(in the rows, 128 means zero)
First come named moves, each a turn or a mirror, each shown by rows before and after it. For each pair of rows after them, which moves, in which order, take the first row to the second? The first pair is done for you.
move T:
[115 123 151 135 139 176 109 130 169 136 179 103 150 175  66 107 149  84
 100 107 135 144 176 152 121 123 183 117 178 102 153 185 142 146] => [137  91 159 101 168 173 206 169 145  73 121 133 111 139  88 145  98 133
 102 179 149 133 169 168 128 133 107 164 119 126 119 156 150 177]
[ 94 117 159 130 123 149 148 102 153 199 138  88 158 145 134  88 166 112
  68 147 157  92 152 111 162 111 127 137 144 126 123 148 125 162] => [104 106 167 117 136 147 187 119 141 174 113  93 146 130 139 106 148 125
  67 170 162  87 147 121 166 119  99 157 122 127 108 141 132 173]
[147 127 125 139 135 114 107 129 144 140 122 159 149 120 136 162 106 125
 133 152  92 130 143 109 143 109  91 123 138 134 137 129 120 130] => [141 130 122 135 133 115  95 125 147 150 132 160 147 126 135 156 107 125
 132 145  90 131 143 105 141 108  91 119 140 135 144 128 123 132]
[133 135 125 118 128 131 111 140 106 102 124 127 124 133 129 164  97 137
 123 130  93 135 118 126 105 128 132 120 128 149 126 129 132 111] => [128 141 125 118 127 133  94 134 112 109 137 124 125 140 125 157 104 130
 124 125  92 138 122 127 107 129 144 117 134 148 129 134 128 110]
move G:
[147 126 125 112 135 121 155 151 104  79 105 141 112 115 132 154 102 152
 125 180 114 132 109 130 121 141 101 132 105 153 117 108 130 149] => [144 132  84 147 119 111  81 113 108 109 136 183 107 130 123 142 106 146
 144 116 113 127  94 138 112 153 148  99 137 132 134 106 120 121]
[120 129 109 119 103 180 137 150  71 110 155 108 211 102 140 101 131  91
 128 138 129 157 120 163 112 111 168 110 132 159  72 164 162 109] => [125 103  99 123 105 174 153 136  70  96 143 153 186  94 149 101 116 111
 133 143 159 154 110 172 119 119 146 133 110 159  51 150 164 117]
[123  97  96 157 117 155 137  94 148 143 136 186 125 122 136  96 127 131
 149  91 160 103 124 148 143 120 138 136 123  91 132 121 113 124] => [108 141 144 128 122 162 127 130 144 148 148  73 172 136 124 110 148  99
 122 115  95 124 142 112 121  90 158 101 137 115 148 139 115 116]
move C:
[107 136 153 144 130 127 138 124 141 151 168  86 150 131 129 120 182 106
 127 109 127 143 155 117 140 111 141 113 148 107 137 140 116 145] => [114 144 139 144 129 118 110 116 130 150 178  99 136 136 126 126 173 112
 133  95 114 137 138 121 126 112 155  88 150 102 143 139 112 129]
[132 149 114 118 120 141 113 104 138 126 134 205 101 149 134 155 118 134
 142 132  96 119  86  88 124 151 144 124 129 146 133 132 150 139] => [131 143 129 112 128 141 136 117 133 114 121 197  99 144 136 166 109 136
 141 156  95 123  88  86 129 151 126 130 117 155 126 126 148 147]
[147 137 138 128 150 118 141 151 123  97 102 161 128 132 164 146 102 106
 130 117 135 120 100 107 123 155  64 178 115 160 107 144 154 147] => [140 132 150 141 149 122 143 139 140 114 107 153 138 137 167 122 123  92
 124 108 150 120 109 102 135 149  64 186 120 157 107 158 158 151]
Now pairs of rows:
Between the rows of a pair lie 2 to 3 moves.
[135 130  88 131 141 118 119 146 109 102 134 180 107 149 155 118 113 161
 154 153 131 111 142 170 111 126 107 140 122 131 126 107 158 135] => [116 119 111 129 138 137 133 130 138 131 136 167 128 156 156  85 151 139
 138 146 158 111 165 164 133 115  98 164 133 125 121 120 162 153] | C then C then C
[ 92  84 146  94 128 105 200 158 146 134  60 103 166 143 111 109 108 138
  86 180 199 147 131  94 176  96  82 148 150 124 117 141 132 136] => [100 129  83 135 111  81  62 136 125 147 117 131 161 158  87 134  93 138
 128 101 133 154  96  95 132 102 175  60 190 101 156 140 113  69] | T then C then C
[107 115 123 181 111 146 149  84 167 138 121 140 147 129 130  67 193  89
 147  87 168 145 158 125 138  96 137 130 176 107 127 133 115 121] => [105 125 134 182 111 150 136  91 164 141 123 127 159 139 129  65 200  83
 148  87 163 150 162 119 134  93 144 127 174 112 132 135 120 113] | G then G then G
[113 105 100 126 133 111 108  89 175 187 161  93 140  93 164 115 169 167
 102 172 123 129 133 119 119  99 138 140 156 143 150 107 135  81] => [124  88  87 126 136 105 135  85 171 169 146 129 115  80 171 115 156 182
 111 177 150 126 131 125 125 112 118 158 141 146 140  99 136  90] | G then G then T
[123 139 131 120 135 125 138 145 129 115 106 123 131 122 136 144 124 121
 122 158 128 129 129 130 108 129 105 136 111 133 106 133 136 142] => [121 124 111 138 131 131 129 118 143 129 116 159 117 127 134 121 142 114
 133 137 158 123 126 143 128 132 111 142 117 121 109 136 139 137] | C then G then T
[116  89 127 110 176 134 197 113 164 129 134 175 163 136 108 125 151 129
 164 111 119  85  78 159 119 196  67 164  60 162 107 119 120 129] => [ 94 115 160 108 159 151 159 113 184 166 164 102 202 159  91 108 198  84
 141  96  96 101 100 133 118 173  97 142  90 160 124 153 118 121] | C then T then G
[145 149 132 119 138 118 139 166 113 106 114  98 136 119 133 153  95 137
 138 151  85 131 113 126 104 111 136 111 109 141 136 125 137 116] => [138 157 124 141 130 116  91 140 133 140 141  98 148 135 125 130 125 116
 143 110  93 128 116 124 115 103 171 100 135 132 148 138 133 107] | C then G then G
[150 172  98 124 122  98  92 113  68 138 112  93 137 123 118 163 110 170
 188  91  86 120 129 170  64 177 163  40 111 154 188 137 105  46] => [121 124 190  91 131 147 216 118 135 175  83  27 171 124 139  92 195 123
 126 146 163 115 199 158 135 146  95 142  99 165 160 167 120 117] | G then C then C
[120 122 161 107 122 143 176 120 150 156 134 102 144 150 120  99 139 100
 133 119 160 135 152 117 144 121 111 141 145 106 124 150 150 157] => [125 139 124 135 111 128 115 101 139 162 157 119 138 152 112 100 126 103
 150  78 134 132 133 118 127 126 155  98 165  98 140 149 140 126] | G then G then C
[107 123 150  94 120 146 170 149 146 147  98  93 147 111 114 115 166 118
  99 163 149 144 152 118 156 100  91 158 128 136 113 131 150 155] => [103 154 124 125 106 137  74 123 154 174 143 100 153 128  94 109 174 105
 116 104 120 149 137 115 140  99 152 108 168 121 142 131 136 126] | G then T then G
[119 113 125 136 170 121 164 130 158 126 120 174 116 127 118 124  97 153
 147 106 155 112 115 147 130 144 119 128 104 131  84  82 130 101] => [104 151 172 115 166 135 149 155 160 144 132  74 162 149 108 123 130 125
 121 122 110 133 131 119 121 118 138 104 124 144 107 111 130  98] | T then G
[140 160 128 116 120 128  82 173 107 104 127  88 134 137 107 178 123 132
 136 122  79 124 107 106 100 121 128  90 126 137 141 127 148 113] => [151 104 102 127 127 128 127 146 113  92  98 168  93 117 130 166 104 155
 147 126 141 104 103 138 131 142  88 142  99 125 116 104 157 139] | C then G
[128 159 132 134 113 123 110 137 124 134 137 108 136 130 138 133 130 124
 125 117  96 126 126 126 116 130 146 110 120 123 135 124 121 114] => [122 157 137 136 115 124 111 132 137 144 143 114 141 131 134 121 143 119
 123 107 112 127 130 125 126 128 145 116 124 120 144 127 122 118] | G then T
[122 147 136 107 111 129 104 181  79  82 167 114 108 137 108 139 126 150
 146 124  78 154 128 110 101 117 132  68 125 137 165 113 131  69] => [108 144 134 127 102 135  71 150 102 118 183 126 120 151 108 114 156 129
 148  88  98 153 132 111 122 111 153  64 146 126 171 128 132  62] | G then T
[106 136  40 147 119  98  68  47 151 178 148 150 122  97 121  70 158 135
 126  56 172 146 124 123 132 116 146 152 160  92 167 108  93 107] => [129 187  51 123 128  71  61 111  88 119 134  99 125  85 114 143  88 167
 135 107  78 165  91 103  73 116 155  97 141 128 182  94  78  82] | T then G then C
[114 139 117 110 140 134 121 126 112  84  87 136  74 102 125 168  80 149
 145 162 139 109 151 152 129 167 131 141 123 166 124 139 148 109] => [113 132 108 116 141 129 108 116 116  89  91 150  72 105 130 170  82 151
 146 146 142 100 147 153 121 170 140 138 127 160 125 143 141 102] | G then G then G
[138 131  81 167 123 108  69 119 106 135 147 160 132 124 115 117 118 131
 135  85 112 131 104 136 108 134 177  98 141 145 148 128 136  96] => [153 136  95 138 139 105 115 162  77  94 121 140 128 107 124 154  82 150
 138 140  87 139  94 131  91 139 141 101 115 169 137 123 135 105] | T then G then T
[163 133 132 125 106  96 179 162  87 105 130 103 186 132 125 163 125  87
 129 152 124 178  99 116 140 102 143 106  88 118 124 136 110 126] => [166 139 101 148  95  95 132 138  90 119 153 127 180 144 120 155 125  78
 138 123 123 173  97 120 138 113 175  81 105 106 138 133 107 111] | G then G
[123 116 118 144 168  97 151 110 151 134 120 167 116 108 130 101 120 128
 137 116 149 141  84 117 132 186  56 167 133 108  98  86 150 156] => [130 167 121 130 169  82 114 144 122 114 134 115 135 111 114 144  95 128
 141 132  77 154  68  97  89 184  95 110 142 130 124  91 139 126] | G then C then C
